One turn moves each row of this set onto another row. After a few examples, where does it send each row asked below?
K_8: [  2 -36   2   8  -1 -15  19  10 -13 -16  10   6  10 -21 -12 -13  -6  -7
  -7  13  21 -14 -42  21]
K_413: [-13 -23 -31 -29 -14   1   2   0 -49  -9   3   0  11  -4  -9 -33  -5  14
 -13   9 -12  -1 -34   5]
K_545: [-21  -2 -25 -13 -14  10   9   2 -38 -20  12 -18  12 -22 -23 -14  -4 -21
  -6 -13  22 -32 -17 -20]
K_710: [-12   4 -20   8   6  15  11  -7 -41 -17  10 -18  13 -22 -12 -21  13   5
 -17 -10  10   4 -59  -4]
K_906: [-18 -16 -25   2  -4   4  25   0 -36   9 -16 -21  26 -11  -5 -59  13   4
 -22   1   0  -9 -40   3]
K_823: [ 17   3 -16 -11   4  -6 -12   4 -18 -12  -1 -27  -1 -19  -7 -11  18 -13
 -21  19  26 -17 -23   7]
K_249: [-18 -36  -5 -12 -12 -13  21   5 -20 -11   1  13  17 -16   6 -14  -1 -17
  -6  -2  20   7 -19 -18]
K_412: [-24 -16   7   5   4 -16   7   5 -40  19   9 -13 -14 -21 -18 -16   7   2
  -6  -5   5  -2 -28   3]
K_787: [-24  15  21   3 -21  -5   7  -4 -33  -5   6 -19   4 -19  -9 -20   5  15
 -10  -1  16  -9 -26  -1]
K_109: [  4  -2   1 -10  -3  -5  29  22 -32 -26  -1  -4  14 -24 -21 -53 -10  -4
 -10  -9   9 -13  -9  15]
K_863: [ -3  -9  -1   3 -19   8  20  17 -14  -9 -21 -16  18 -18 -29 -27   0 -24
   1  15  20 -15 -27  18]
K_697: [ 10 -12  -2   3 -23 -24  27  10 -13 -12  15  -3  12  -5 -19 -18  13  -4
  -6  10  34 -11 -29  21]
K_202: [  4 -16 -17  -3  14  -2  -2   6 -17  -6   2 -22  33  -1   9 -26   4 -21
 -16  -2  28   4 -51  13]
K_73: [ 16  -8  -9  -3   4 -20  15  20 -26  -1  12 -11   0 -38  12 -23  10  15
  -2  -6  25  -3 -26  -7]
K_553: [ -6 -18 -52  -1 -17  -4  16 -15 -29  -8  10 -27   6 -13  -6 -43   5 -19
  -7  11  19 -15 -50   4]
K_988: [-11   2  -6   1 -15  -9  -2  -8 -28   1  -6  -9  -8 -20 -12 -19 -14 -18
  13 -19  35  -1 -19   4]
K_998: [  9 -13  -1   0 -17  -2  -4  15 -43  -3  11  -5   7 -15 -22 -40  22  17
   2   6  24 -10  -8  19]
K_488: [  8  -2 -20  11 -23  -1  23  -5 -15 -24  24 -24  19 -12  -8 -37   8 -15
  -3   4  19 -34 -32  14]
K_351: [ -7 -35  -9  -1  -9   2  13   1 -41   5 -10   1   4 -19  -5 -42  22  13
 -18  22  11   8 -24  14]
K_454: [-21   7   1  -2  -7   5  14  -2  -1   6  12 -12  12 -16 -24 -32 -15 -19
 -10 -16  27   0 -31  -8]
K_216: [-29 -18 -11  -8  -6  17  21  -8   0  11  19 -19  10 -17   3 -14  -9  -4
 -16   5   8  -9 -26  -3]
K_778: [-18 -22 -17  -6 -15   3   4 -14 -26   5   2 -15  -9 -20  14  -1  -8  -4
   7   1  15 -11 -15  10]
K_616: [-21 -29 -21   8  12   1  11  -1 -35  15  16 -21  -5 -21   4 -42  -9   3
  -8 -16  17   6 -19  -3]
K_495: [ 12 -21 -19 -12 -17 -16  14  17 -17  18 -17  -9   9  -3  -7 -28   2 -20
  12   6  13  -8 -18   4]
K_580: [-23 -26  -6 -16 -11   7  11  -7 -37 -22  20   6  21   3  -9 -29   6  14
 -19   4   7   7 -44   6]
K_728: [-27 -14   2  -7   4   1  -9  21 -32 -25  -7  -5   8   3 -15 -41  21 -20
 -16  -8  10 -11 -25  -3]
K_427: [  4  11 -43 -25 -16  -3  17 -16 -28 -14   8 -34   6  -3 -10 -33   0 -12
  -4  -4  21  -6 -33  -9]
K_115: [ -4 -11 -24  -2 -18  29   6 -17 -19 -12   3 -10  32 -15 -28 -29  -2 -12
 -17  14  23 -16 -24  16]
K_563: [ -3 -29 -34  -9 -18 -26  21  -1 -28   5   1  -6   1  -6 -18 -24   9  -7
 -10  17  34   8 -46  11]
K_294: [ -2   8 -16   2 -12   0   7  15 -38   1   7 -27  29  -7 -22 -57  14   8
  -2 -16  12 -26 -22   8]
K_772: [  6  -3 -14   6 -17   4  -2 -10 -21 -35  24 -13   3  -4 -21 -14   6  -8
   3   6   5 -21 -34   8]
K_955: [  0 -23 -27 -22   0 -22  38   4 -21   6  -5 -15  12 -21  -1 -33 -13 -11
 -15   4  36   2 -42   4]
K_877: [  7 -19 -16  -1  16 -10  -5   0  -7 -11   1 -22  12 -14  -2 -14  22 -21
 -17  14   9   7 -31  13]
K_106: [-19 -27  -9 -10   5 -18 -14  22 -37 -13 -11   2  13 -10   6 -42   8  -9
 -14 -11  22 -25 -17   2]
K_242: [  0   0  -6  19   8   2  11  26 -34 -16   8 -21   3 -34  -8 -24   4   4
   0 -13  18 -20 -49  -1]
K_21: [  2 -10 -13 -25 -17 -21  17  16 -42 -17 -12   2   7  -4  -9 -33  -2  14
  -1  -4   7  11  -9  12]
K_362: [  2  -4 -23 -13   2  -6  16 -13 -34  -2  15  -8  10 -25   7 -20  20  17
 -19  -4  18  22 -36 -10]
K_269: [ -2  -4 -19 -12  -2 -25  21  17 -37 -16  -5 -21  -8 -32 -13 -50  -2  -5
  -1 -13  13 -29 -11   0]
K_718: [-22   1  -7   6 -12  12  11 -10 -28  -9  14 -28  13 -20  13 -46 -11  16
 -13 -12  29  -1 -18  -6]
K_644: [-11 -22  -2  -3 -14  -1  10  16 -20 -29  14  -3   3 -27 -15 -10   4 -21
   5   0  17 -15  -2 -13]
K_887: [-28 -15 -28 -23 -13  -3  19  -8 -38  -3  -2  -2  26 -12  -3 -18 -10 -18
 -17 -15  25 -10 -35 -25]
K_760: [-30  -7  -7 -32   1  10   3   6 -34 -21   5 -18  18  -6 -10 -37  29 -12
 -29   1  14  -6 -12   0]
K_656: [-21 -20 -17 -35   2  -8  -3   5 -38  -9   1 -11  22 -20  10 -37  17  -1
 -27  -2  26 -20  -4   5]
K_770: [  0 -18 -19 -22 -12 -18  15  -2 -31 -24  19 -10   7  -9   4 -32  17  13
   4  -7   1   4   2   6]
K_310: [ 12   7 -17 -12   3   1  -8   9 -27  -6  -3 -27  18  -6   3 -24  -1 -14
 -19   3  45 -20 -44   7]
K_917: [ 11 -22 -42 -18 -17   4  -1 -16 -22  16   7  -2  23   2  -6 -29   0  -8
  -8   4  15  -9 -17   2]
K_164: [-26 -12  -7  -7  -1   1  20  12 -43 -15  -5  -5   6 -19 -26 -47 -12  -4
 -23  -1  18 -26 -56   0]
K_658: [-12 -14 -17 -13   0  17  13   6 -39 -18  14  -5  18 -24 -21 -52 -14  -2
 -22   3 -10 -25 -34   8]

K_427 turns into K_770
K_906 turns into K_495
K_488 turns into K_413
And these:
K_412 turns into K_454
K_249 turns into K_242
K_760 turns into K_877

One turn moves each row of this set onto another row. After a few examples, where does it send each row asked below?
K_255: [ -9  28   0   0 -13 -24  19 -11 -13  -2  12 -10]
K_300: [-20  22 -16 -16 -23  -1  -7 -18  29   2 -10 -10]
K_108: [-18  34   7   7   4  -9  -1   5  -6  -7  10 -27]
K_952: [-20  -6 -16   5 -10  -6  15 -13 -16   5  -8 -22]
K_750: [-27  -8 -15   5 -13  -7   0 -14 -16   6  -9 -27]
K_537: [-10  18   2   4   5 -16 -11   9   0  -4  10 -37]
K_562: [ -3  31  10  20 -24   0 -11 -10  15   8   5 -16]
K_172: [  4  20 -15   5 -19  -1 -25   4   4   5 -14   9]
K_289: [ -1  15  -5   9 -29   2 -13   9   3   0 -18  10]
K_47: [-19 -14 -16   5 -17  -3   8 -14 -14   3  -4 -12]
K_632: [-25 -10 -13  -4 -13 -12   3  -9  -3  14 -21 -26]
K_122: [ -8  34 -12 -11  -5 -10  22 -10  -6  -5   5  -1]
K_125: [ -7  14  17   4  -5 -11 -21 -12 -10 -14 -17   5]
K_818: [-15  18 -14 -13 -13  18   2 -24  18  -4 -13 -24]
K_139: [-13  28  -7  -9 -16 -21  18   2 -17   6   7 -14]
K_935: [ -2  21 -26   4 -22   8  -5   0   1   7  -5  11]
K_859: [ -9  12   3   1 -12 -25  -8 -21 -16  24  -9 -25]
K_201: [  0  15  12  10   8 -11   5   5  11 -17 -20  -5]
K_373: [  1  16  14  -7  -6 -16 -25 -11 -18 -13  -6  -7]
K_203: [-33   6 -11  -4   0 -13 -26 -15  16  -2  -2 -15]
K_815: [ -7  20  17  -4  -1  -8  12   3   3 -19 -24  -8]
K_394: [-22  -1  -7   2 -11 -12 -31 -12  11 -13   8 -13]
K_184: [-18  18 -23 -15 -14   7  -1 -28  15   3 -11 -22]
K_112: [-17  25 -16 -14 -13   6 -13 -25  21   4 -13 -24]
K_775: [  9  22 -19  -9 -19   8 -14   0  -4   8 -12   7]
K_730: [-17  16 -17 -15  -5   4   8 -29  20  -1 -17 -13]
K_907: [  3   6   0   0  13  -6   6   9  10 -10 -23  -5]
K_912: [ -1  14   2   0 -15 -24 -16 -19  -8  29  -8 -18]
K_997: [-30   2  -3  -1   2 -14 -26 -10  17  -8  -2  -8]
K_248: [-21  30   4   0   6  -6  -7   4   1  -3   8 -34]
K_303: [  4  24  13  15 -22   2 -18 -10  13  -3   0 -26]
K_819: [  6  15   3   5   6  -4   7   2  13 -15 -25   2]
K_218: [  3  16 -24   0 -20   8 -18  -1   6   6 -16   7]
K_91: [-14  -6 -21   9  -9  -2  13  -4 -15  14 -13 -14]
K_62: [-10  10  17   0  -6 -10 -22 -15 -20  -9 -13   0]
K_708: [ -2  27  -6  -1  -7 -19  24  -6 -11  -5   7  -2]
K_532: [  0  25  -6  -5  -9 -21  26 -13   1   1  10  -5]
K_505: [  1   9   4  -2 -15 -29 -14 -26   1  16  -1 -24]
K_654: [ -2  28   4  20 -25   0 -19 -10  19  13  -3 -13]
K_542: [  0   7   2   7   4   4  13  -4   5  -9 -32  -2]

K_632 turns into K_139
K_373 turns into K_303
And these:
K_935 turns into K_730
K_203 turns into K_859
K_708 turns into K_819
K_112 turns into K_750
K_912 turns into K_248
K_47 turns into K_532

